In the data rows, zero lies at 4.5, halfway between 4 and 5.
Here are some points, one per row:
[6 5 3 5 3 4 5 4 1 7 6 5 5 8 2 4 4 7 5 5 2 6 7 3 5 4 5 5 7 6 7 4 5 5 5 3 5
 2 6]
[7 6 7 7 1 5 4 6 7 1 3 6 4 7 3 6 3 4 4 2 4 3 5 6 4 9 4 5 5 5 3 3 4 3 6 8 4
 4 6]
[6 6 2 6 2 7 6 8 5 3 4 3 3 5 7 3 3 3 7 5 4 5 4 4 7 5 4 7 2 4 6 4 6 5 1 4 4
 6 7]
[5 4 4 3 7 4 5 4 3 4 4 8 6 3 6 4 5 3 6 1 6 4 4 3 4 3 3 7 5 5 1 8 5 4 5 6 8
 4 3]
[5 4 4 3 7 9 7 4 6 7 9 6 6 3 5 2 5 6 8 6 5 6 6 6 5 6 5 3 5 5 6 5 8 4 4 6 4
 5 3]
[2 5 4 5 6 2 6 4 3 3 4 3 5 5 6 5 4 3 4 6 3 4 4 3 7 6 3 6 7 6 3 4 7 3 4 4 4
 6 3]
[9 4 3 5 5 4 3 6 2 6 5 5 6 5 6 4 7 6 3 4 6 3 5 5 4 6 6 6 8 4 6 5 5 6 4 4 4
 6 2]
[4 5 4 5 4 5 4 3 4 1 3 6 6 4 5 3 5 6 0 3 1 2 6 8 3 3 2 4 4 6 4 3 7 4 4 3 0
 5 6]
[5 5 2 2 8 6 2 3 7 4 4 6 6 3 7 6 4 5 1 6 5 4 6 3 4 7 9 4 3 6 6 5 4 3 6 5 4
 5 6]
[3 3 5 6 6 4 6 5 5 6 3 5 3 5 5 1 6 6 5 4 7 8 6 6 5 3 4 7 5 5 6 4 2 3 3 6 6
 8 5]
[5 6 4 0 3 4 2 8 9 7 4 5 6 5 7 4 7 5 5 5 5 4 7 6 7 2 2 2 7 4 1 2 5 4 4 6 3
 1 4]
[3 5 4 5 2 6 4 4 4 7 3 4 3 4 4 6 1 6 5 3 3 5 7 7 3 3 7 7 6 1 2 5 7 7 6 4 5
 6 4]
[4 4 3 5 6 3 5 0 2 2 3 3 6 5 5 6 8 4 4 3 5 6 4 6 8 5 4 7 9 5 3 4 2 5 3 6 3
 5 5]
[4 5 5 6 9 6 3 5 5 4 4 3 5 5 4 7 1 8 4 4 7 4 4 2 5 3 6 5 3 3 6 4 5 5 2 2 6
 5 2]
[1 3 3 2 5 6 4 3 3 5 4 3 2 4 4 4 6 5 4 3 4 2 3 6 6 3 1 5 4 3 5 3 3 7 3 7 5
 4 6]
[4 4 8 5 6 4 1 5 6 2 4 5 5 3 5 5 3 4 6 0 5 3 4 5 7 7 3 6 6 3 3 6 7 3 6 5 2
 0 6]
[6 1 5 7 4 8 3 2 3 6 8 3 6 5 5 4 4 3 4 3 5 4 8 1 7 8 4 4 3 4 6 6 4 6 6 6 3
 4 5]
[6 6 5 5 7 7 6 3 6 2 4 6 4 3 5 4 6 3 3 4 7 7 2 6 3 5 3 6 5 5 5 4 5 4 3 2 5
 7 1]
[4 4 3 6 3 4 7 4 4 4 4 6 3 0 6 5 6 7 5 6 7 5 5 4 4 4 3 6 7 6 3 5 3 4 8 6 6
 4 5]
[4 6 2 5 7 4 3 4 3 5 4 4 3 3 1 4 2 4 3 8 6 2 5 4 5 5 4 4 6 4 4 7 2 5 2 2 5
 5 4]
[5 5 2 6 6 4 4 1 3 4 5 6 5 4 3 5 1 6 3 1 8 4 5 4 1 4 4 5 2 3 3 4 4 7 7 4 2
 3 8]
[3 5 5 6 4 5 5 8 5 5 8 4 8 6 7 5 3 5 1 6 4 3 3 8 3 5 5 5 4 6 3 5 3 4 5 6 6
 4 5]
[1 4 5 2 5 4 5 6 2 4 3 3 3 4 4 8 3 3 3 3 4 7 7 4 4 5 6 2 3 5 5 6 5 7 6 7 2
 6 2]
[2 3 3 4 2 7 4 2 4 2 5 5 5 3 3 9 9 7 3 4 4 7 4 2 4 5 5 5 4 3 3 3 6 5 4 5 7
 2 4]
[2 5 4 9 3 2 4 5 7 3 5 5 4 5 5 6 4 6 5 7 9 6 5 6 7 4 4 1 5 5 9 4 5 3 5 5 5
 2 6]
[5 5 4 2 4 4 5 3 4 3 6 3 4 6 5 6 3 5 6 4 4 6 3 6 5 2 3 2 8 3 7 5 9 6 5 4 7
 5 2]
[5 3 6 6 6 4 2 9 4 4 4 3 0 2 5 5 5 4 2 6 4 8 4 4 4 7 2 7 4 6 4 5 8 8 4 5 3
 7 5]
[3 5 6 4 5 5 4 6 6 3 3 0 9 6 4 4 5 5 4 4 9 3 4 7 4 7 2 6 3 6 3 2 1 8 6 2 2
 6 4]
[4 5 5 4 5 6 3 9 4 6 4 5 5 2 1 4 5 2 3 2 5 6 0 6 7 2 5 4 4 5 5 7 5 2 5 3 3
 7 7]
[2 4 6 5 4 3 9 6 7 6 7 3 5 6 1 7 5 3 6 0 6 3 8 8 4 3 8 5 4 6 5 6 8 5 3 4 4
 4 4]
[7 6 5 4 4 5 4 2 7 7 5 3 0 3 6 5 2 8 4 2 3 4 4 6 4 6 7 4 5 5 6 3 2 5 2 2 4
 3 6]
[5 3 4 3 5 5 0 5 5 4 3 5 5 7 6 7 6 2 7 3 4 4 9 9 4 6 3 1 1 3 2 3 6 2 3 5 8
 7 6]
[2 5 8 8 2 4 5 3 5 7 5 5 6 4 4 4 4 1 2 5 2 3 3 2 4 0 6 4 3 7 3 7 4 8 5 4 6
 3 2]
[5 4 3 3 6 4 4 5 3 1 5 3 3 5 8 3 4 2 3 5 5 1 2 7 4 2 5 2 5 5 9 6 3 6 9 5 7
 4 5]
[5 7 3 5 8 7 6 4 6 7 9 3 4 6 5 4 4 3 6 4 2 7 3 7 2 5 2 6 5 3 3 8 2 5 1 5 5
 0 3]
[5 6 6 4 4 3 4 6 4 3 6 4 5 4 6 6 4 3 6 6 4 5 5 3 3 6 4 6 4 3 3 4 4 7 6 5 7
 3 6]
[4 5 7 4 3 5 6 5 6 3 4 2 7 3 8 3 3 7 1 4 5 3 6 3 3 5 3 3 3 3 6 4 4 5 2 4 6
 5 6]
[3 4 3 7 3 6 2 4 6 6 2 3 3 6 4 4 7 6 3 6 3 6 3 5 2 5 4 6 3 6 4 6 7 3 6 5 6
 3 7]
[5 7 4 7 5 6 4 4 3 4 6 4 4 3 3 5 4 4 9 9 4 2 5 3 5 4 3 6 2 3 5 6 5 6 3 6 2
 5 5]
[7 4 6 1 2 1 3 5 4 2 5 6 4 3 3 5 7 1 3 6 3 5 4 4 6 6 6 4 5 2 6 6 5 6 4 5 5
 5 5]
[2 7 7 3 4 7 6 7 3 5 6 5 3 6 6 5 4 5 5 4 5 0 7 5 3 6 2 5 5 4 6 4 6 3 5 3 6
 3 5]
[5 4 4 9 5 5 5 5 2 4 3 5 7 4 4 5 5 5 1 2 5 6 4 6 6 3 4 3 5 4 6 4 6 4 5 6 4
 5 3]
[7 6 6 4 3 5 5 3 6 6 6 4 3 4 5 3 8 6 2 5 6 4 5 4 3 3 7 3 4 5 3 6 7 5 4 4 8
 4 6]
[6 6 5 6 5 3 7 8 7 6 0 7 3 5 3 5 5 1 3 4 4 7 5 4 5 3 4 3 5 0 5 5 4 2 6 4 5
 4 4]
[4 4 2 6 3 1 5 4 6 5 6 6 3 5 4 2 4 4 6 3 3 5 4 2 0 8 4 4 3 7 6 5 6 5 4 5 2
 5 2]
[4 6 8 2 6 6 4 3 4 4 3 6 4 5 3 2 5 4 4 6 3 4 8 3 3 3 4 4 7 2 5 9 5 6 3 5 5
 5 5]
[7 4 3 3 4 6 5 1 4 5 3 3 5 4 2 2 3 4 2 6 3 4 6 6 3 6 4 6 2 4 5 4 3 5 5 6 5
 5 4]
[6 2 6 2 2 5 6 3 8 4 5 5 5 3 7 4 2 4 4 3 4 3 5 0 3 5 2 6 5 5 5 5 5 2 3 4 5
 6 2]
[4 4 3 5 6 3 4 5 3 6 3 4 3 1 6 2 5 3 9 3 3 3 3 5 3 6 6 4 6 2 6 3 4 2 4 2 3
 3 4]
[6 7 5 5 3 0 2 4 5 5 4 7 4 3 3 2 4 2 5 6 6 7 5 4 6 4 2 3 1 1 4 2 5 4 3 6 6
 7 4]
[3 5 5 4 7 3 6 5 1 7 5 5 6 4 4 7 3 4 4 5 3 3 3 2 6 7 4 6 5 6 5 1 4 4 5 4 4
 7 6]
[3 0 4 3 3 5 3 5 4 6 5 2 2 5 5 3 2 4 5 5 5 7 3 5 5 3 5 3 3 5 5 4 3 5 2 7 5
 3 2]
[5 2 3 5 5 3 4 1 9 6 6 5 6 4 4 7 4 4 5 4 2 5 5 4 7 2 3 5 6 7 5 5 4 4 7 3 6
 9 5]
[6 5 8 6 5 5 7 6 5 4 6 4 5 2 0 2 6 6 4 6 5 6 4 7 3 7 6 6 6 4 5 3 2 7 4 2 6
 4 4]
[8 7 6 3 6 1 4 5 3 5 6 4 4 4 2 4 3 2 5 4 5 6 2 4 5 3 6 7 3 4 4 2 6 2 8 3 4
 4 8]
[8 4 8 4 3 6 6 4 5 3 4 0 3 8 5 4 3 5 3 3 4 4 5 4 5 5 6 6 3 4 2 5 6 1 5 5 5
 6 7]
[5 4 6 6 1 5 4 4 3 7 0 6 3 6 6 7 4 5 7 9 7 3 4 6 2 5 5 5 5 5 6 5 5 2 5 5 2
 4 5]
[5 3 4 4 4 6 6 4 6 5 2 3 5 3 4 6 5 0 8 7 5 7 2 3 5 2 7 6 4 3 4 0 4 6 6 3 6
 3 2]
[3 6 3 4 5 7 5 4 7 4 8 9 8 3 2 4 2 3 4 7 3 6 4 5 4 4 5 6 8 5 6 3 6 5 0 8 8
 3 4]
[6 2 3 3 5 0 7 4 3 5 7 5 5 5 7 4 3 9 1 8 7 2 3 7 5 6 4 5 4 3 2 4 6 4 3 5 3
 4 4]
[4 6 5 2 7 6 2 4 9 0 3 1 7 7 4 4 4 6 7 5 4 5 4 6 3 6 4 3 5 5 3 4 5 7 7 6 5
 4 3]
[6 5 2 4 2 6 6 4 2 4 7 4 4 5 2 6 4 3 4 4 4 4 4 5 7 5 8 3 3 2 4 8 1 2 2 4 5
 4 2]
[4 3 5 4 2 3 7 5 3 5 4 5 7 4 4 3 1 7 7 4 1 6 4 6 6 8 3 5 2 2 2 7 5 4 7 4 5
 4 6]
[4 5 3 5 5 6 6 4 4 6 3 6 5 9 5 2 5 4 4 5 5 3 0 2 5 6 7 1 7 5 4 3 9 7 4 4 3
 5 5]
[5 6 4 6 3 5 4 5 1 3 4 6 7 4 7 4 2 4 4 4 4 6 3 7 3 3 4 3 2 6 4 5 4 6 5 0 5
 8 7]
[4 6 8 4 6 5 3 3 2 7 3 5 7 3 4 1 6 4 4 4 6 6 3 5 5 6 5 4 2 5 3 2 7 2 7 5 5
 4 3]
[2 4 5 4 5 5 5 2 7 6 6 3 6 5 7 7 7 5 5 5 4 4 2 3 0 5 4 6 5 2 5 2 5 5 5 4 5
 8 6]
[8 6 6 3 5 6 6 5 2 5 5 3 3 1 5 5 4 7 4 4 1 5 4 4 6 2 6 5 5 6 6 3 5 4 2 4 4
 5 1]
[5 6 5 8 6 7 5 4 5 4 4 4 3 4 4 6 5 8 5 6 1 1 5 5 7 3 5 3 2 5 3 3 3 7 6 6 5
 4 3]
[3 4 5 6 5 5 5 5 4 5 5 5 8 4 4 5 4 3 4 3 3 2 5 4 3 4 4 6 8 5 6 4 2 2 3 4 7
 5 3]
[5 4 4 6 8 4 7 4 3 3 5 6 1 7 5 3 3 6 3 4 4 5 6 5 5 6 6 8 4 6 2 3 3 3 5 6 6
 6 7]
[6 4 6 2 4 4 5 5 6 5 5 7 3 6 4 4 5 5 5 3 4 4 5 5 6 5 5 5 4 4 2 8 4 4 6 3 4
 2 1]
[0 6 1 4 4 4 5 4 6 4 4 6 5 7 5 1 7 3 3 6 2 3 5 4 6 4 8 8 7 4 5 5 4 7 4 4 6
 4 1]
[6 6 4 4 6 4 3 4 5 7 6 4 3 5 5 6 1 4 1 5 5 6 3 3 3 3 1 8 5 6 6 7 5 4 5 4 4
 3 1]
[3 5 7 4 7 2 2 5 4 2 7 5 5 4 6 5 5 5 4 5 5 8 7 3 4 3 8 4 5 5 4 3 4 6 5 5 2
 6 4]
[4 4 7 4 3 4 5 4 3 0 7 7 2 3 2 4 6 3 4 5 4 5 5 5 7 3 6 3 2 4 3 5 7 0 4 1 5
 3 6]
[5 5 1 6 3 7 1 7 4 1 6 1 6 7 5 4 5 5 5 6 8 3 6 4 1 4 4 7 5 7 0 3 5 2 6 3 2
 7 3]
[5 7 4 6 3 6 4 3 4 5 5 6 5 6 7 4 7 6 3 5 7 6 6 4 5 1 4 5 6 0 7 3 4 3 7 5 0
 5 5]
[2 5 4 2 5 6 6 5 5 6 5 7 0 7 5 7 4 2 2 6 5 6 4 5 5 6 2 2 7 3 2 1 2 3 7 3 4
 5 4]
[4 8 4 6 4 6 1 4 4 6 7 5 2 4 7 4 6 4 4 2 6 5 4 5 8 5 6 2 5 5 2 4 4 7 5 3 6
 6 4]
There is one direction along which these points spread out most. Take the direction at right angles to it along which they spread out most. Go by this last direction. How many in every 100 of the points above lie lower along it than each point below? Answers are rounded to whole numbers. More than half of the points above lie lower than the first one.
[5 6 3 4 4 4 4 5 7 6 3 5 5 5 3 5 6 5 3 5 3 4 6 5 4 5 2 7 4 7 6 6 4 5 6 1 4
 4 5] 64
[3 5 4 4 5 0 2 4 3 8 5 0 5 4 2 4 6 6 5 5 5 5 4 4 3 4 4 4 7 4 5 4 4 3 4 5 6
 4 6] 48
[5 3 7 4 4 2 5 5 4 5 6 5 5 8 4 4 8 7 8 2 4 4 3 2 3 2 5 6 4 4 7 4 2 6 4 4 5
 3 5] 48
[6 7 7 6 5 3 5 2 4 3 3 3 3 6 5 3 4 3 7 4 3 7 5 3 5 2 6 1 6 5 2 4 1 1 6 6 4
 5 2] 10
[3 3 4 3 6 5 4 6 5 4 7 6 3 3 4 5 5 6 5 3 1 2 5 3 4 0 5 7 1 4 6 4 3 5 4 5 3
 5 6] 50
[4 8 4 4 5 4 8 3 5 6 6 4 4 2 6 6 4 4 4 5 5 5 5 5 7 6 5 4 2 4 4 6 4 6 1 4 3
 4 5] 43
[6 3 3 5 7 5 7 4 4 4 2 4 3 3 2 7 5 1 5 5 4 4 3 5 3 5 5 0 4 7 4 5 6 4 3 5 5
 7 8] 14
[4 1 6 5 3 5 6 3 6 5 3 5 4 4 6 2 3 4 5 4 6 7 5 2 6 5 6 3 7 5 4 6 5 6 4 1 3
 4 7] 24
[4 8 4 0 6 4 6 4 4 6 4 5 4 5 6 6 5 1 6 4 6 5 5 5 4 3 5 5 3 8 4 4 5 5 3 6 6
 2 5] 30
[5 5 7 2 4 4 7 7 3 6 5 5 8 6 6 5 4 5 7 6 5 6 4 6 6 6 5 6 5 5 3 9 4 6 3 6 3
 4 6] 39
[8 3 1 6 7 6 4 8 4 5 3 4 6 5 4 6 5 6 3 5 4 4 3 3 3 2 4 0 6 5 2 3 5 7 5 4 3
 2 6] 70
[6 7 2 3 2 3 4 6 5 5 4 5 3 3 3 5 5 5 5 2 6 3 6 1 5 4 3 4 5 9 5 2 4 6 5 5 8
 4 4] 41
[6 4 3 6 3 3 3 5 6 4 1 5 5 5 5 7 5 9 6 3 5 3 0 4 3 3 7 4 4 3 5 3 5 4 5 7 3
 6 4] 48
[2 7 5 3 3 7 3 3 5 3 4 6 3 5 0 6 4 8 6 4 6 5 3 3 5 6 3 4 6 6 4 6 1 6 6 6 5
 7 4] 71
[6 1 5 4 4 2 1 4 4 3 1 6 4 4 6 5 4 2 8 6 2 7 4 5 6 4 6 5 4 4 5 3 4 4 3 1 7
 2 5] 8
[3 7 3 4 6 3 5 8 4 3 2 4 6 4 4 4 6 7 4 4 4 6 5 1 5 6 6 4 4 3 6 6 4 3 7 5 5
 5 4] 26
